Each row is where one point has got to under a steady rotation. How many ticks took it there?
The counts run from 0 to 435.
10.0  -26.0  -0.3  -52.6  -28.2  21.3  12.7  -29.4  17.3  30.5  29.1  27.4  1.5  18.3  5.7  -27.9  12.6  -24.3  23.7  -18.1  18.5  8.3  27.0  -31.8  -14.0  12.0  -17.5  -1.3  9.4  2.0  -21.7  24.2  -29.2  12.8  -7.9  13.5  39.2  2.7 -> 296
9.7  14.2  -8.9  36.3  17.2  -7.2  -28.6  -7.1  -27.5  -43.4  -23.7  4.5  -9.7  -0.4  -50.3  -9.3  -13.7  10.5  -25.8  0.2  -20.4  -2.7  -23.9  24.0  -7.0  -21.4  5.0  13.4  -1.5  -5.8  7.9  6.3  37.4  9.3  5.6  -56.2  -12.8  26.9 -> 248
-16.2  -36.3  -20.5  -17.7  -8.2  28.6  1.4  -33.9  39.9  14.3  28.8  23.6  -34.8  -7.7  -7.0  3.1  17.0  26.7  -15.6  -25.2  -18.6  27.2  3.2  2.2  9.5  1.9  9.4  -7.8  8.5  7.6  -26.5  -51.0  -16.3  16.6  26.2  -48.1  1.2  -2.4 -> 306
-18.5  13.6  5.7  -7.5  -20.8  45.7  29.4  -15.2  -8.4  -4.6  15.8  24.2  31.4  -4.9  45.8  10.3  25.5  6.7  -5.2  0.9  -9.5  -16.2  -26.8  -21.2  24.3  10.4  18.6  -8.1  35.2  5.6  6.3  -26.3  -26.7  28.6  -20.2  -5.0  -9.5  -12.2 -> 205
-11.3  -28.6  -7.1  -10.1  -3.9  -32.7  6.8  10.6  -11.3  -6.0  7.0  -0.6  3.0  -21.8  -29.3  -38.2  41.5  -9.1  15.1  28.0  -7.8  -26.5  -26.4  -18.9  46.1  35.7  36.0  -0.4  5.6  6.7  38.9  27.2  40.9  19.3  1.0  6.1  -5.7  16.7 -> 269
-27.9  -26.1  2.4  -1.7  10.3  2.9  -8.1  20.1  -21.8  40.3  5.3  20.0  15.1  -19.1  -28.2  -23.9  11.7  5.3  -13.5  -14.3  13.3  -14.7  2.8  -1.5  20.2  22.2  37.5  9.9  -2.5  -7.6  39.4  18.1  -37.0  -0.2  13.9  3.3  -36.2  -52.6 -> 401
11.6  19.9  -10.7  19.7  16.1  -9.9  -2.0  24.4  -40.2  5.5  -21.1  15.9  -4.1  -38.8  -43.7  -12.8  4.0  19.0  -30.5  -8.0  -28.9  -1.6  -36.0  13.6  4.6  -11.2  16.5  8.4  -6.4  8.9  11.3  -14.9  16.6  -16.6  -41.8  -29.0  -58.1  -22.7 -> 241
-7.8  -25.9  15.4  -5.7  15.8  28.8  8.8  22.4  -5.4  28.7  5.8  24.4  9.8  -30.3  -4.4  -37.0  12.6  4.1  -23.5  9.1  8.7  -9.1  -22.6  -17.3  26.2  33.8  -3.2  -21.2  9.4  16.8  56.3  16.6  -28.5  4.8  -11.5  -25.4  -34.3  -8.5 -> 406
-4.8  24.3  -12.9  9.4  3.5  -12.3  16.6  20.0  -28.4  2.4  -20.6  -23.9  3.8  19.0  31.3  -6.2  -15.7  -9.2  35.4  17.1  4.5  -38.1  -26.2  12.8  -4.4  -12.3  28.1  33.0  -16.5  11.2  18.3  10.6  56.5  -12.7  -32.1  26.3  23.6  11.2 -> 355
27.2  -24.3  2.0  12.0  11.8  -20.3  -16.4  -13.8  30.5  26.0  26.2  -10.9  -13.1  -26.4  -32.3  -10.0  26.7  -20.8  -17.8  15.5  12.3  12.0  -33.2  28.7  13.0  25.5  34.3  27.8  9.0  -39.3  -1.0  18.7  12.6  31.9  25.9  -23.6  19.8  0.9 -> 277
6.6  -35.3  30.3  12.0  3.6  10.9  -20.1  -13.5  -40.2  14.0  4.9  -22.1  -11.6  26.6  -27.6  21.2  -53.1  -14.8  -8.8  -2.6  10.7  3.9  24.1  -29.8  16.4  -3.9  -7.2  2.4  33.0  13.6  -19.5  3.8  -6.2  35.4  4.5  -36.1  15.6  -31.7 -> 387
32.9  10.0  3.6  -41.1  -7.2  34.2  17.2  2.6  -1.9  39.0  -7.8  38.4  15.8  -25.2  -7.9  -10.8  16.0  9.0  -3.7  21.0  -22.9  -4.4  -35.7  -20.9  40.4  0.7  25.2  -14.7  -7.8  -22.3  -9.9  -8.4  24.6  2.8  -39.0  16.6  -15.4  -4.7 -> 74
0.1  15.7  0.6  5.3  7.0  19.7  3.5  9.9  -10.0  40.3  -22.1  7.2  9.5  -37.2  26.8  6.5  -31.6  -16.5  32.7  52.8  22.8  -18.9  24.5  -9.3  23.0  14.6  12.5  -23.0  -18.9  15.7  11.6  40.6  28.7  -21.4  -9.2  0.3  -16.9  19.3 -> 57
26.0  -3.3  17.4  -26.2  -3.0  50.3  -26.7  19.5  -8.1  8.8  -16.1  26.9  -14.5  42.3  -3.8  -2.8  -0.1  31.9  30.7  24.5  -14.5  -17.1  23.9  -20.0  18.6  -9.0  16.7  30.5  -11.1  -28.7  13.4  13.4  23.2  -1.0  -12.2  24.5  -10.6  30.8 -> 86
11.3  -12.0  -21.2  14.2  30.5  -5.7  24.0  4.6  18.9  45.5  -15.3  -0.6  6.4  4.3  -9.3  -27.4  -53.4  -22.2  5.7  -8.7  -24.5  -13.0  -36.9  -13.1  -5.9  21.6  -13.1  15.1  -23.4  10.4  -11.1  25.0  39.4  -10.0  -37.1  9.9  20.6  -13.6 -> 154
-22.7  16.4  -26.5  -30.4  -10.8  4.4  16.5  -4.1  3.6  -33.6  -27.9  32.3  28.3  0.7  20.4  -10.2  16.8  27.1  45.9  -28.9  6.3  -30.9  -17.6  4.6  -20.9  -12.2  -6.0  -7.0  -4.7  29.0  39.2  -3.3  3.1  -50.5  -23.8  28.4  -17.1  6.7 -> 332
-17.9  17.8  2.6  9.1  0.4  14.1  -0.3  -13.8  6.9  27.4  -13.1  21.2  21.9  -37.4  14.9  -27.4  -28.1  -16.9  30.5  2.0  32.8  -26.3  23.7  -17.9  7.3  33.2  -12.6  -18.0  -4.8  -32.1  -13.6  20.5  -15.6  9.5  -41.9  2.5  -38.3  -3.7 -> 423
9.2  -3.4  -5.0  22.7  28.7  -6.8  17.8  15.0  10.2  26.8  -7.3  -11.7  -56.4  9.4  -25.2  31.5  18.0  36.3  -20.1  -8.3  1.0  14.8  3.8  9.5  -28.2  -28.5  18.3  29.9  35.2  25.6  22.4  -3.8  -30.5  -13.7  10.2  -22.8  -13.5  -33.7 -> 13
10.4  1.1  8.3  5.1  16.8  6.0  -39.1  -1.3  -5.7  -64.5  -32.0  -17.0  14.6  -1.4  -31.9  -7.8  -50.7  -28.1  -4.2  7.8  -25.0  -16.0  -7.8  -22.5  -20.8  -3.0  -2.2  7.9  20.7  -3.1  -18.9  38.3  22.4  26.9  -6.5  -23.4  -15.7  2.6 -> 250
-22.9  -16.8  25.2  34.5  28.0  28.1  -7.9  5.5  13.2  26.1  -7.0  8.9  -6.4  15.7  1.3  44.0  -23.8  31.6  18.6  10.0  9.6  -24.4  -0.7  9.6  46.2  26.1  26.2  11.3  1.5  -6.9  35.5  -23.8  24.0  1.7  39.2  -4.0  9.0  3.2 -> 184
2.8  12.4  -0.6  -10.2  27.3  33.4  -3.7  18.9  15.9  44.7  -17.7  -7.2  10.9  -30.6  18.7  -13.1  -22.5  -25.1  -5.7  28.3  16.8  -43.1  3.4  -4.5  -11.6  12.3  20.2  -21.7  -23.8  4.7  28.8  52.7  28.3  12.4  -18.9  -6.5  -6.6  17.5 -> 51
43.5  -19.4  30.0  2.4  22.9  12.8  -28.6  -16.7  -8.4  13.2  -2.2  -20.7  -9.7  28.9  -25.4  30.9  -33.5  -12.3  -29.6  3.4  13.6  12.4  1.0  -16.4  -15.1  -28.5  9.2  19.2  27.0  4.4  -16.3  29.6  -15.6  30.0  -1.1  -11.8  29.1  -31.3 -> 381
-9.7  19.5  15.5  -7.5  -16.6  36.7  4.3  13.3  -30.1  0.4  -21.6  -5.8  -7.5  -2.4  46.3  3.0  -41.4  4.1  19.8  23.0  -0.7  0.4  35.9  -25.5  -15.1  -3.3  -0.9  1.7  11.0  23.5  -30.5  -4.6  -29.1  -0.8  -47.1  -24.3  -31.3  -16.4 -> 222
-3.4  -0.5  -2.7  60.4  30.9  -2.5  7.4  3.6  -0.8  0.7  -2.1  -3.6  -35.5  7.8  -34.1  42.2  -24.9  31.2  -12.0  -6.7  -4.1  0.9  17.1  2.6  -16.9  -1.4  1.8  42.9  35.7  23.4  8.7  -5.5  -16.5  -6.3  27.8  -47.5  1.4  -10.5 -> 19
5.3  17.1  9.6  -17.2  -18.3  8.8  19.4  -22.4  -7.0  23.0  38.9  19.0  13.1  -17.7  26.4  23.9  -0.6  4.8  14.2  -16.2  60.3  11.0  -12.2  36.2  17.4  13.9  9.7  1.4  18.8  -32.3  14.8  -42.6  -12.2  -1.7  15.1  -25.6  37.0  -28.9 -> 197
30.9  -5.5  25.9  -37.3  -9.6  9.3  -29.4  19.9  -22.7  14.5  -2.0  3.7  -39.1  17.4  -11.4  14.6  2.4  26.4  36.8  -7.4  36.7  21.9  37.5  23.1  4.3  -16.3  6.3  40.5  -16.1  -33.5  2.7  -19.8  10.4  -20.1  -3.5  -3.5  -3.4  -3.2 -> 93
8.6  27.8  -6.4  -15.6  -17.0  50.6  -2.1  -30.9  10.7  -23.6  19.9  22.8  -2.9  17.8  37.9  24.2  28.7  16.4  -13.7  10.5  4.8  7.9  10.2  6.3  -18.1  -36.4  25.7  1.1  24.6  1.6  0.3  5.5  -47.3  29.9  14.4  -23.7  20.1  11.3 -> 209
-14.2  5.3  -4.8  45.3  18.5  33.9  -15.4  -3.0  2.7  17.4  8.1  47.7  7.3  -13.2  -3.2  -25.6  8.5  22.8  -2.4  3.1  6.0  -18.4  0.6  22.4  10.6  19.2  -2.7  12.8  -5.5  -15.1  60.7  30.9  -8.8  -7.1  10.0  -50.0  -8.8  43.1 -> 413
-5.7  -9.3  -18.6  22.3  3.1  -39.3  12.0  -41.8  1.7  32.7  -1.6  9.8  -8.8  3.9  -57.4  25.3  -31.0  4.5  16.1  -28.6  2.1  -2.6  -2.1  11.0  30.6  -0.2  -5.9  -16.8  -8.0  12.3  -11.7  -18.5  38.7  -14.3  11.6  -15.3  28.5  -8.5 -> 162
-11.9  12.2  -11.2  -0.4  8.4  -22.4  11.5  -15.4  -21.9  6.6  21.6  0.8  16.6  -21.5  -42.4  2.8  -11.4  -25.4  -16.4  -60.6  51.0  -16.1  -1.1  22.5  -40.3  -1.2  -11.1  -8.5  15.1  2.8  15.5  -4.3  1.7  -3.9  0.4  -50.9  24.3  -31.4 -> 31
11.3  9.7  10.5  7.1  17.9  -1.2  -29.5  11.1  -23.1  -20.7  -37.0  -6.6  -0.7  9.4  -42.3  -15.7  -20.5  -1.7  18.1  12.7  0.6  -41.5  0.0  -13.5  -15.1  -14.9  0.3  28.0  -3.1  -6.9  29.3  55.0  36.2  -7.7  -24.3  5.0  -35.0  28.5 -> 252
17.3  -26.9  0.0  7.7  -29.3  9.4  -0.8  -39.7  10.3  16.2  33.5  28.2  -11.6  21.7  -19.5  -0.8  -7.8  -15.8  23.7  9.2  16.6  13.4  22.7  -7.3  9.2  4.1  -26.1  17.4  17.2  0.7  -11.5  23.8  -8.5  6.6  24.0  -27.7  50.4  48.5 -> 289
28.8  14.5  -5.1  2.7  6.9  -13.5  -30.1  1.2  -15.5  -30.4  -12.0  -19.0  -17.5  -2.6  -50.4  -17.9  -16.2  -17.3  0.5  -11.7  22.5  -12.4  -8.2  34.4  -26.4  -16.4  -0.8  14.9  -5.9  -24.2  9.1  20.7  52.4  19.9  -9.3  -39.8  12.0  20.2 -> 254
-8.7  -13.3  -13.4  -18.1  16.8  7.2  36.0  22.2  12.6  9.3  4.4  -21.9  -16.7  20.5  -2.0  -6.5  9.5  -5.0  -27.0  -7.5  -17.9  0.4  -24.5  -35.6  -23.8  13.4  22.9  17.5  36.0  11.4  -0.2  -7.8  -27.7  29.2  -27.7  -10.0  5.5  -65.5 -> 10
29.6  -8.4  21.1  -22.6  -0.1  53.6  -11.9  6.7  -2.2  22.1  -16.2  34.6  -9.6  6.4  -5.3  3.0  21.4  30.9  7.5  38.1  -34.2  -7.1  -12.8  -28.7  39.7  -10.8  13.6  -6.1  -8.6  -2.6  16.1  -4.5  29.1  8.2  -25.0  6.3  -14.4  37.5 -> 80
28.9  13.0  2.8  11.0  22.4  -14.7  -29.5  8.0  -31.5  -24.0  -25.5  -8.7  -24.9  4.7  -45.8  -12.7  -5.9  -6.4  11.5  -2.5  14.0  -28.8  -1.9  22.3  -19.8  -26.1  -0.2  16.6  -19.1  -10.5  30.1  44.1  51.8  -10.8  -7.9  -11.6  -12.7  38.7 -> 253
-5.5  -14.1  -46.3  24.1  -13.1  -39.1  12.9  -33.9  21.2  0.8  11.3  -27.2  -21.5  -34.6  -5.7  -12.5  6.7  -2.6  -17.3  -2.8  -20.9  20.7  -28.0  27.1  -13.1  -0.9  13.0  -13.6  9.6  33.0  -36.9  -12.6  2.4  12.2  3.0  -50.9  2.2  -12.7 -> 140
-15.5  -4.5  -24.5  -21.6  -27.6  -26.4  8.6  -22.0  2.3  -18.8  1.6  -35.6  -8.3  -7.7  33.7  -54.6  5.9  -36.7  27.7  -20.6  19.8  -12.0  1.7  -12.9  -46.0  -3.7  -7.5  3.3  13.1  30.0  -14.7  45.1  -14.0  13.0  -34.2  -1.0  9.5  15.1 -> 130
13.6  6.7  9.9  3.4  13.3  4.5  -35.5  13.6  -10.4  -45.4  -49.5  -6.2  9.7  2.6  -27.1  -15.6  -37.7  -15.5  10.3  15.7  -17.7  -35.7  -3.6  -33.0  -24.2  -3.0  -4.1  12.7  6.3  4.4  -5.9  53.1  19.7  12.1  -25.2  3.3  -30.1  14.7 -> 251
-4.2  -14.1  -1.5  2.5  -7.5  -59.1  -25.5  -20.1  -26.3  -14.4  2.4  -23.6  -12.4  -28.5  -47.9  19.0  11.8  -0.1  29.2  13.5  25.9  3.4  16.9  0.5  25.5  -0.9  35.3  -12.5  9.7  10.4  2.4  10.4  27.3  -0.6  31.5  -10.5  -19.0  11.1 -> 265
2.9  -13.1  -11.0  -38.4  22.4  0.0  -7.5  -10.0  34.2  30.7  -9.8  10.6  -19.2  11.4  -46.8  27.8  27.1  29.3  11.3  -19.7  22.9  -13.1  -1.9  11.2  1.1  -23.0  31.1  -24.2  -15.0  5.0  50.0  11.6  22.0  -9.7  24.5  23.8  14.5  -14.5 -> 173
-5.6  -7.5  17.7  -4.8  10.4  23.1  -21.9  -17.5  33.4  -10.3  0.6  6.2  5.0  26.8  22.6  54.0  -39.1  17.0  21.2  20.6  30.5  -3.7  17.7  -1.5  18.9  14.5  15.6  -0.4  7.2  2.8  6.9  2.9  -8.0  17.2  64.3  -20.7  44.6  -6.0 -> 186
-17.7  24.5  -17.1  -15.7  -27.7  14.2  26.2  12.5  -43.8  -38.5  5.5  -6.0  10.1  11.9  27.1  -16.5  -36.9  -8.7  2.0  3.8  -24.7  -5.9  9.8  -12.7  -12.5  4.4  9.6  16.0  9.8  16.8  -35.5  -20.5  -12.6  16.3  -29.3  -57.4  3.9  -22.5 -> 227
